One vector is turned by the same rotation once a tick. Each row is the vector after some number of ticks, and that number follows the row.
The counts run from 0 to 648.
[132 140 128 104 100 110 148 123 107 140 133 129 146  91 188 100 141  81
 123 125 129 133  99 124 166 126 154 106 107 108  62 140 138 137 161 180]
338
[162 146 118 172 144  96 141 118 111 152 149 118 150 124 175  92 126  86
 114 122  74 135 128  61 154 159 147 151 151 119  88 136 138 127 122 156]
160
[ 89 121  87 153 101 136 133 103 173 141 125 168 117 146 152 167 117 170
  97 166  88 104 113 102 139 151  90 155 153 146 128 176 149  95 132 149]
22
[162 156 123 141  91 146  93 130 108 128 153 113 116 167 132 163 109 147
  93 130 155 118 133  77  97  98  92 127 128 144 159 147 154  85 101  92]
605
[115  95 107 148 143 157 163 126  78 147 142 157 134 135 160 125 110  52
 127 139 103 115 104  88 179 154 101 119 130  96 124 149 120 104 106 155]
89
[134 152 105 149 169 103 166 118  96 119 135 143 152 107 157 105 147  66
 116 126 114 134 105  72 132 158 134  86 148  90  88 149 132 137 139 154]
639
[135  99 116 122 135 117 143  89 149 155 122 112 131 169 123 133 106 165
 108 113  94  80 101 153 142 161 111 181  87 151 144 131 183  76 127 130]
561
[123 173 165 120 116 122 107 127 100  89 137 120 143  98 140 127 134 115
 138 118 171 112 121 167 140  99 172  91 104  91  51 124 132 130 142 113]
337
[108  86 100 129  98 148 118 135 166 144 149 143 141 181 148 161  92 143
 128 122 131 106  82 171 148 124  98 151 100 166 136 108 151  83 122 110]
280
[112 126 131 140 142 138 160  89 132 126  96 164 121 129 153 102 123 109
 123 165 106 111 121  74 169 152 137 111 138  75  90 176 123 111 179 173]
358
[135  76 149 104 121 149 136 134 102 178 134 103 128 214 133 140  98 116
 134 124 136 116 112 142 179 140 111 154 109 155 173 127 109 113 136 127]
70
[127 134 155 153 109 107 149  88 112 141  98 146 115  82 175 135 132 132
 128 165 107 135 158 111 165 134 143 122 146 102  56 188 134 141 109 156]
243
[146 130 152  93 165 145 140 132 110  93 111 136  90 122 107 120 165  91
 140 136 185 141 120 132 123 108 135  64 126  79 108 170 119 152 176 149]
266
[111 166 140 179 145 113 103 127 148  92 161 117 144 105 109 138 134 161
 144 104 131 118 124 194 112 137 137 126 137 148  78 101 158 124  91  78]
95
[103 141 130 155 155 139 121 167 139 105 170 131 115 184  71 160 141 122
 134 112 148 146 102 147 125 162  91 120 153 141 185 120 100 122 139  92]
570
[179 147 149 185 127 138  81 127 113 121 171  65 129 152 120 147 113 136
 115 101 177 145 150 102 103  89 148 138 142 150 128 127 126 131 119  91]
253
[108 122 130 124 127 104 137 115 108 139 160  67 134 118  86 173 118 140
 124  84 165 117 119 180 124 114 119 171  98 151 181 143 163 119 145 132]
320
[155 118 126 153 140 152 133 111  94 128 170 130 128 148 159 100 105 116
 102 129  77  99 135  73 161 150 123 184 110 105 141 139 161  94 114 132]
14
[127 163 170 126 107 162  79 127 142 108 139 126  91 151  96 172 121 194
 127 132 148 100 149 183 114  97 119 145 120 139 138 145 143 133 149 103]
261
[ 88 171 186 145 149 123 131 125  65 116 136 109 133 118  89 152 131  96
 131 126 166 137 166 150 155 142 136  98 149 100 112 139  91 156 122 105]
515
[149 130 145 105  85 136 158 125  40 149 132 143 130 110 179 132 116  79
 118 145 122 121 127  88 165 131 119 136  92  91 120 163 148 107  99 153]
608
[ 81 108 133 160 116 125 114 130 150 135 153  84 116 151 105 184 120 128
 159  96 189 160 113 183 155 111 114 143 132 164 150 138  99 145 155 117]
39
[103  90 132 106 143 110 153 148 119 176 149 143 140 119 130 124 136 103
 161 121  50 131 121 142 191 170 119 169 134 133 146 151 133 155 127 177]
164
[ 92 136 125 136 118 106 108 145 116 155 130 111 140 167  70 190 117 109
 122 113 185 133 122 144 127 108  99  79 168 159 174 145  99 145 124 118]
455
[187 146 152 128 144 121 127  92 120 116 113 101 106  89 170  98 164 119
 146 130 138 135 133 125 125 114 176 113 119 110  52 152 152 155 156 143]
191
[ 70 151 154 158 151  99 150  82 100 113 121 105 142 119  82 174 101  99
 129 108 180 117 136 164 148 144 134 104 113 118 113 130 118 120 138 101]
578
[198 152 178 109 107 133 128 128 105 143 124 131 105  96 198  91 152 132
 139 135  92 132 137 118 150 133 156 133 116 117  55 153 143 130 112 139]
128
[141 169 103 152 116 100 137 110 137 117 130 153 120  83 150 140 162 155
 112 146  77 124 137  82 119 145 128 139 154 120  83 185 169 134 140 162]
449
[ 88 182 136 171 117 145  91 121 162  84 166 130 132 161 102 150 104 172
  95 121 147  99 127 131 123 122 142 138 124 121 109 123 134 104 177 108]
356
[103 177 173 128 118 140 106 135 117 114 136 155 133 169  89 159 103 164
 119 126 128  94 135 179 127 162 103 130 128 133 135 106 144 100 113  76]
146
[118 109 106 142 139 116 177 106  91 150 138 118 121 157 122 171 124  83
 120 137 120 139 106  80 146 162  77 137 145 147 189 160 124 110 100 141]
236
[167 120 156 137 160 146 104 119 133 106 117  94 112 155 124 108 135 114
 146 127 198 116 112 141 131  96 171  75 121 115  70 122 108 134 166 106]
618
[124  99 137  96 169 120 146 148 106 157 108 159 146 152 133  96 144  70
 155 136 119 122 104 136 167 149 139  65 147 103 101 132 108 148 133 153]
215
[125 170 159 185 133 116  91 145 169 116 131 138 112 139 130 128 149 167
 157 139 114 142 141 153 143 136 144 109 177 138  65 128 109 155 119  83]
646
[130 157 127  95 133 116 109 160 113 115 155 123 149 162  76 162 128 121
 111 101 177 113  95 169  86 126 102  85 123 141 160 113 156 121 133 103]
269
